Here are some points:
{-5,  8, 13, 24, 40, 45, 38, 54, 59, 63, 76, 71, 56, 49, 57, 53}
{ 49,  70,  73, 105,  99,  94, 101, 103, 103,  87, 114, 110, 109, 111,  99,  89}
{-2,  4,  7, 10, 28, 23, 38, 28, 23, 46, 51, 57, 43, 22, 26, 38}
{ -5, -10,  -9, -12, -24, -26, -27, -29, -40, -41, -30, -33, -21, -20, -32, -33}
{ 0,  9,  7, 16, 25, 34, 50, 40, 40, 55, 55, 62, 46, 34, 36, 42}
{ -6, -13, -20, -19, -28, -32, -43, -32, -29, -22, -31, -27, -32, -29, -28, -27}
{ -1,   0,   1,  10,  11,   6,   0,  -6,   0,  -4,  -9, -20, -16, -11,  -8,  -9}
{ -4, -19, -33, -45, -54, -71, -54, -54, -60, -67, -73, -66, -66, -71, -70, -60}
{10, 11, 18, 15, 16, 35, 29, 17, 10, 14,  9,  8, 30, 24, 23, 23}
{  1,  -4, -15, -26, -30, -44, -43, -42, -45, -51, -49, -55, -58, -55, -51, -48}
{ 10,   5,  -7,   9,  -3, -13,  13,  11,   7,   5,  -7,  -5,  -6, -16, -15,   3}
{ 4, -1, 10,  5,  8, 20, 11,  8,  8, -4, -3,  6, 20, 16, 11, 15}
{  2,  -3,  -2,  -7, -16, -16, -19, -26, -31, -27, -23, -30, -11, -23, -21, -21}
{ 3, 18, 25, 10, 14, 20, 22, 10,  6,  8,  6,  9, 29, 31, 27, 22}
{  6,   3,   2, -10,   4,  -9,  -5,  -3,  -6, -10, -19, -25, -22, -11, -10,  -7}
{ -4,  -8,  -1,  -1, -11,  -3, -11,  -6,   5,   9,  17,   5,   0,  30,  31,  28}
{ -9, -18, -22, -33, -25, -33, -36, -36, -40, -43, -47, -61, -48, -56, -58, -58}
{ 24,  57,  66,  93,  89,  97, 106, 114, 107, 102, 126, 127, 127, 123, 100,  97}
{-5,  2, -8, 12,  8, 23, 17, 29, 32, 19, 36, 41, 47, 41, 42, 38}
{ -3,   1,   1,  -7,   6,  -2,   6,   9,   2, -14,  -9, -29, -11, -16,  -2,   2}
{ 2, -6,  0, -7,  5,  4,  9, -4,  2,  5,  0,  7,  3, -2, -1, 12}
{18, 16, 20, 12, 13, 32, 33, 28, 18, 16, 23, 34, 50, 39, 36, 37}
{ -8, -15, -13,  -9,  -9, -11, -14, -22,  -6,   2,  -4,  -8,  -4,   4,   6,  -6}
{ 2,  0, 13, 12, 21, 11, 29, 28, 33, 26, 24, 25, 26, 16,  4, 10}
{  0,   8,   2,  -2,   4,  11,   8,   3, -13,  29,  14,  21,   5,  -4, -11,  -4}
Then 10 other points, each followed by its number:
{12, 17, 25, 18, 24, 40, 30, 26, 21, 15, 16, 26, 43, 43, 39, 42} 0
{-14, -20, -15, -23, -33, -37, -36, -37, -43, -42, -43, -47, -32, -39, -34, -40} 1
{ 4, 13, 26, 19, 12, 28, 27, 18,  7,  9, 11,  9, 26, 23, 21, 29} 2
{  0,   8,   0,  -3,   1,   5,   4,  -8,  -4,   3,   1,  13,  -6, -11, -20, -10} 3
{-3, 19,  9, 19, 24, 35, 44, 34, 37, 46, 46, 56, 45, 24, 27, 30} 4
{-1,  2, 11, 23, 15, 43, 47, 57, 56, 52, 66, 65, 57, 50, 62, 55} 5
{ -1,  -9,  -8,  -7, -17, -18, -23, -14,  -8,  -8, -18, -23, -30, -25, -23, -26} 6
{-3, 13, 20, 28, 36, 40, 45, 41, 47, 49, 49, 56, 44, 30, 34, 39} 7
{ -2,  -5,  -6, -11,  -9, -11, -16, -15,   4,   9,  11,   0,  -6,  12,  12,  11} 8
{ 1,  6,  8,  3, 27, 25, 22,  8, 10, 38, 33, 39, 34, 15, 24, 22} 9
Which of these numbered points is nearest to each point below, ignoring the 3 directions in which the first points spread most? Its number follows each.
{ -1,  13,   1, -11, -10, -10,  -4, -16, -22,  -2,  -7,  -1, -22, -38, -34, -34} > 3
{-4,  1,  3,  8, 17,  7,  8, 10, 14,  5, -1,  4,  5, 12,  7,  5} > 7
{ -5, -18, -20, -25, -35, -34, -42, -23, -29, -19, -31, -36, -44, -33, -32, -36} > 6
{ 4, -1,  3, -2,  6, 21, 18, 13, 13, 11,  7, 10, 19, 11, 15, 19} > 0
{  2,  -8,  -3,  -9, -13, -22, -22, -10,  -4,  -8,  -9, -11, -23, -14, -17, -26} > 6
{ 14,   4,  -5,   1,  -7,  -8,   2,  -1,   1,  -8, -17, -17, -10, -22, -25, -18} > 5
Now 10 new points, numbered from 0 again:
{-3,  6, 13, 18, 27, 53, 50, 53, 53, 52, 56, 64, 53, 44, 57, 52} 0
{-8,  4,  6, 12,  7, 14,  0, -3, -9, -3, 10, 17,  8, 17, 16, 14} 1
{  5,   4,  -6, -18, -10, -22, -16, -16, -16, -20, -38, -38, -25, -20, -23, -20} 2
{  2,  -9,   2,  -4, -10,  -5,  -9, -14, -17, -23, -26, -25, -15, -24, -21, -20} 3
{ 4,  7,  7,  7, 11, 10,  0,  4, -2, -1, 23, 26, 29, 34, 44, 32} 4
{ -5, -20,  -8, -18, -29, -25, -35, -23, -25, -23, -29, -27, -29, -30, -29, -27} 5
{ -4, -19, -23, -36, -38, -38, -40, -41, -48, -41, -50, -54, -43, -49, -42, -51} 6
{-10,   2,   0,  -8, -14, -21, -24, -17, -23, -22, -24, -15, -21, -11, -12, -13} 7
{ -21,  -37,  -48,  -69,  -90, -101, -103, -108, -120, -118, -127, -127, -127, -127, -127, -127} 8
{ 32,  54,  66,  79,  73,  72,  93, 102, 103,  95, 107, 118, 110, 123, 103, 102} 9
The same question for these:
{ -8, -23, -25, -21, -28, -34, -32, -30, -42, -46, -45, -45, -51, -54, -57, -46} > 3
{  1,   5,  12,   4,   7,   2,   6,  -8, -10, -14, -11, -11,   4,  -3,  -5,  -3} > 3
{  4,  -5,  -1, -11, -26, -32, -36, -25, -32, -25, -30, -30, -35, -30, -35, -38} > 5
{ -17,  -21,  -36,  -56,  -72,  -71,  -73,  -77,  -89,  -76,  -94,  -84,  -98,  -99, -111, -116} > 8
{ -4,  -5,  -7,  -8,   2,   1,   3,  -2,   4,  -8, -19, -23, -21, -16,  -7, -11} > 0
{-10,  -6,   5,  -8, -11, -20, -24, -21, -25, -27, -19, -15,  -9,  -7,   4,  -5} > 7
